Turns, then the turns between two rows, first turn first; the first pair answered
turn S:
[ 2.57  5.19  5.23  4.16 -2.10  0.39 -1.83 -2.46  1.27 -5.86] => [ 5.43  5.60  1.93  4.53 -1.29  1.37  0.52 -1.43  5.23 -2.23]
[-0.77  0.60 -2.10  3.32 -5.04  5.08 -2.67 -3.38 -2.87 -0.83] => [ 1.04  0.52 -4.80  4.34 -2.32  3.88 -0.92 -2.57  1.99  3.50]
[-2.36 -2.54 -3.54 -0.49 -0.91  2.68  1.99 -1.91 -2.21  1.11] => [-2.29 -2.39 -3.99 -0.58 -0.25  2.40  1.72 -1.50 -1.76  2.13]
[ 3.46 -0.50  0.23 -1.79 -1.38  0.62  3.09  1.33 -0.26 -2.07] => [ 0.88 -1.03 -0.04 -0.42  2.04 -2.57  2.41  0.37  2.53  1.01]
turn M:
[ 3.38  2.37  0.86  1.59  1.40  2.65  0.72  1.17  3.66 -1.32] => [ 2.20  3.04  1.94  1.33  0.04  3.71 -1.29  1.82  0.74 -2.99]
[ 0.38 -1.57 -4.10 -3.11 -0.59  0.84  2.43  1.90 -1.43  4.25] => [ 2.11 -1.04 -3.50 -3.25  0.03  0.41  3.54  3.23 -0.23  3.69]
[-1.72 -2.76  0.46 -1.39 -4.48  1.67 -0.01 -0.71 -4.43 -1.44] => [-2.95 -4.24 -1.31 -0.75 -3.41  1.74  1.12 -1.76 -3.15  1.61]
turn K:
[-2.29  0.18 -2.84  1.05 -1.55  2.25 -4.06 -0.47 -5.44  1.25] => [ 3.82  2.83 -3.69 -0.79 -0.05  1.96 -2.64  3.91 -2.16  2.17]
[-0.73  0.70 -2.20 -0.49 -0.94  1.20 -1.32  2.03 -1.03 -0.41] => [ 0.66  0.74 -1.93  0.10 -1.41  1.85 -0.88  1.56  0.30 -1.08]
[ 6.77  0.80 -6.34  1.81 -0.05  5.25 -0.21  2.88  4.39  3.14] => [-4.57 -3.72 -5.61  3.67 -3.04  4.58 -3.96 -4.74 -2.77  1.40]
[ 2.33  0.96  1.39 -1.89 -0.92  2.78  0.14  2.09 -2.02 -2.68] => [ 1.16  0.11  1.72 -0.83 -2.23  3.00 -0.17 -0.49 -1.91 -3.29]
turn P:
[-0.81 -2.28 -3.24 -0.83 -3.44  2.92  2.04 -0.53 -4.05  1.41] => [-1.46  2.70 -0.19  1.30 -0.46  0.22 -5.51  0.69 -4.19 -1.67]
[-1.90 -0.34  0.11  0.57  1.64  0.35 -1.98  0.31  0.27 -0.92] => [-0.80 -0.90 -0.89  1.87  1.83  1.01  0.09  0.01  2.54  0.14]
[ 7.55  1.95  3.89 -0.75  0.53  0.33  2.10  2.31  4.63 -4.29] => [ 3.95 -2.72  2.35 -4.68 -3.39  1.71  6.65  1.10 -0.86 -3.13]
[ 3.09  0.27 -2.21  1.12 -1.78  2.41  3.60 -1.59  3.37 -1.23] => [-2.35 -1.30 -0.60 -1.64 -3.14  1.52  1.87 -0.84 -3.97 -2.48]
Pairs:
Each pair is 2 to 4 turns apart.
[ 1.50  2.00 -0.64  3.68  3.39 -0.84 -2.27  0.04  3.45  1.29] => [ 2.12 -2.19 -2.47  0.41 -0.11  1.65  4.75 -0.94  1.66  2.73]	M, P
[-3.83 -1.77 -1.68  2.63 -2.01  1.37 -1.26 -4.00  0.04  0.78] => [-4.02 -1.73  2.40 -2.51  0.04 -2.25 -0.83  0.34 -3.40 -1.88]	M, K, M, S
[ 3.49  2.91  5.67 -3.66  1.51 -0.90  2.86  0.57 -0.87 -5.91] => [ 2.68  0.20  4.41 -5.26  0.29  0.20  5.63  0.12 -2.33 -4.46]	P, P
[ 5.91  4.99  4.02  0.69 -0.27  0.58 -0.06  3.03  0.71 -3.18] => [-1.87 -2.38  2.19  0.69 -5.19  2.54  4.06 -3.25 -3.99 -2.30]	P, K
[-3.61  1.22  4.24 -0.40  2.59 -4.82 -7.57  1.34 -3.82 -2.46] => [ 0.58  1.15 -1.67  4.49  4.78 -3.84 -2.48 -1.17  7.27  3.95]	M, P
[ 0.88  0.85 -0.66 -0.49 -0.79  2.89 -2.97 -2.70 -0.42 -2.10] => [ 1.09  0.12 -0.80 -3.33 -0.98  2.63 -1.72 -0.26 -2.41 -1.17]	K, K, P, P
[-3.63 -1.33  0.73  1.29 -2.02  0.71 -1.20 -2.26 -1.76 -0.21] => [-1.69 -2.56  2.49 -1.67 -1.11 -0.18  2.65 -0.14 -0.67 -0.66]	M, M, M, P
[-2.71 -0.31 -0.22 -1.21 -0.33  0.55 -3.13  0.56 -5.02 -1.39] => [-1.44 -1.79 -2.30 -2.72  2.51 -1.16  0.08  2.91 -2.73  2.91]	M, K, P, S
[ 1.50  3.61  6.08  0.94 -2.73 -0.20 -1.62  0.45 -2.33 -6.24] => [ 3.78  5.56  1.69  5.53  0.43 -0.10 -2.69 -0.03  5.01 -1.16]	K, M, P
[-7.14 -2.02 -3.45 -1.60 -0.76  0.05  0.69 -0.65 -4.33  2.80] => [-7.60  0.29 -0.89 -0.80  2.81 -3.50 -2.43  0.38 -3.21  1.89]	M, P
[ 7.17  1.24  2.10  3.03 -0.17  2.85  2.93 -1.87  4.39 -4.28] => [ 0.80 -0.01  5.20  0.20 -0.54  0.93 -2.51 -0.44 -4.75 -7.60]	P, P
